[-17.5  -0.3  -3.5 -22.1  10.9 -36.5 -46.4 -16.3 -14.3  10.9  14.7   9.6
  12.0  26.8 -25.2  -1.1  13.5 -19.8 -49.4  27.1 -20.1  12.8  29.1  -7.1
 -25.0  -4.1 -26.6  23.8  -6.5  10.3 -14.8 -33.0  32.1 -25.8 -21.3  54.9
 -31.0  21.4 -20.1  -3.2  24.5  16.1  14.7  -0.1  -5.8 -15.2  34.3  19.9
 -40.5  -5.6  -7.5  21.9  24.2] = fid
[  1.9  12.8   3.1 -36.9  -0.7 -85.6 -80.2  34.9   0.6  14.1  13.3  32.6
 -20.2  37.6  20.3   5.4  42.0 -42.6 -43.4  20.1  29.3  14.4  33.6   7.9
 -11.3  47.5 -15.5  38.8 -36.7   2.9 -14.4  -7.4  42.4 -34.3  13.3  15.2
 -52.8  35.4 -55.8   1.5 -24.4   6.2  69.7 -34.6  23.6 -11.5  39.8  28.6
 -22.1 -55.4  26.3  30.6  34.4] = Zuvak
[-25.0  -3.9   0.8 -12.8  15.8   1.7 -26.1 -37.8  -8.2   7.7  13.4 -10.0
  22.1  19.3 -33.8   1.4  -8.9  -0.1 -48.7  23.5 -34.0  11.5  17.2 -11.6
 -18.4 -19.2 -17.7  17.4   1.9  17.7 -10.2 -26.9  31.2 -18.4 -36.4  75.4
 -20.6  15.5   0.1   7.5  35.2  15.5  -7.9  19.8 -21.6  -5.6  28.0   5.2
 -40.5  12.7 -11.7  17.7  15.4] = kop
[-17.5  -0.3  -3.5 -22.1  10.9 -36.5 -46.4 -16.3 -14.3  10.9  14.7   9.6
  12.0  26.8 -25.2  18.7  13.5 -19.8 -49.4  27.1 -20.1  12.8  29.1  -7.1
 -25.0  -4.1 -26.6  23.8  -6.5  10.3 -14.8 -33.0  32.1 -25.8 -21.3  54.9
 -31.0  21.4 -20.1  -3.2  24.5  -2.3  14.7  32.4  -5.8 -15.2  34.3  19.9
 -40.5  -5.6  -7.5  21.9  24.2] = Goz
rev: [-11.7  12.7 -40.5   5.2  28.0  -5.6]  kop
q: [-17.5  -0.3  -3.5 -22.1  10.9 -36.5 -46.4 -16.3 -14.3  10.9  14.7   9.6
  12.0  26.8 -25.2  -1.1  13.5 -19.8 -49.4  27.1 -20.1  12.8  29.1  -7.1
 -25.0  -4.1 -26.6  23.8  -6.5  10.3 -14.8 -33.0  32.1 -25.8 -21.3  54.9
 -31.0  21.4 -20.1  -3.2  24.5  16.1  14.7  -0.1  -5.8 -15.2  34.3  19.9
 -40.5  -5.6  -7.5  21.9  24.2]  fid
q: [-17.5  -0.3  -3.5 -22.1  10.9 -36.5 -46.4 -16.3 -14.3  10.9  14.7   9.6
  12.0  26.8 -25.2  18.7  13.5 -19.8 -49.4  27.1 -20.1  12.8  29.1  -7.1
 -25.0  -4.1 -26.6  23.8  -6.5  10.3 -14.8 -33.0  32.1 -25.8 -21.3  54.9
 -31.0  21.4 -20.1  -3.2  24.5  -2.3  14.7  32.4  -5.8 -15.2  34.3  19.9
 -40.5  -5.6  -7.5  21.9  24.2]  Goz
rev: [-17.7 -19.2 -18.4 -11.6]  kop
rev: [ 30.6  26.3 -55.4]  Zuvak

[-66.5 -43.8 -39.9  45.9 -17.9  16.3 -20.4 -25.5 -44.0]  Moti
[ 75.6  34.7  34.2 -21.5  32.6  27.9  40.7  36.5  -8.5]  leku
[ 26.4 -17.3   7.6  22.6  33.7 -15.4  27.9  32.0 -74.2]  Zuvak
[-48.1 -37.3  -2.3  -3.6 -84.2 -45.6 -23.6  51.1 -13.3]  fid
[-48.0 -12.0 -19.2  -4.9 -86.1 -43.2 -33.9  17.7 -14.8]  gar
[-61.6 -17.2 -22.2   0.5 -74.1 -48.1 -37.3  -2.4  -3.6]  dob
[-23.4   3.7  -5.7 -26.1 -84.2 -45.6 -23.6  44.9 -14.4]  kop
[ 19.9 -20.0   0.4  31.1  72.9  74.5  30.2 -12.9 -37.1]  zibi
[  0.4  31.2  72.9 -26.1 -84.2 -45.6 -23.6  44.9   5.8]  nopir
[ 26.4 -17.3   7.6  22.6  33.7  67.3  27.9  32.0 -74.2]  Goz
rev: [72.9 31.1  0.4]  zibi
rev: [ -3.6  -2.4 -37.3 -48.1]  dob
rev: [-25.5 -20.4  16.3]  Moti
rev: [-12.9  30.2  74.5  72.9]  zibi
rev: [-21.5  34.2  34.7  75.6]  leku
rev: [-14.8  17.7 -33.9 -43.2 -86.1]  gar
rev: [ 32.0  27.9  67.3  33.7  22.6   7.6 -17.3]  Goz

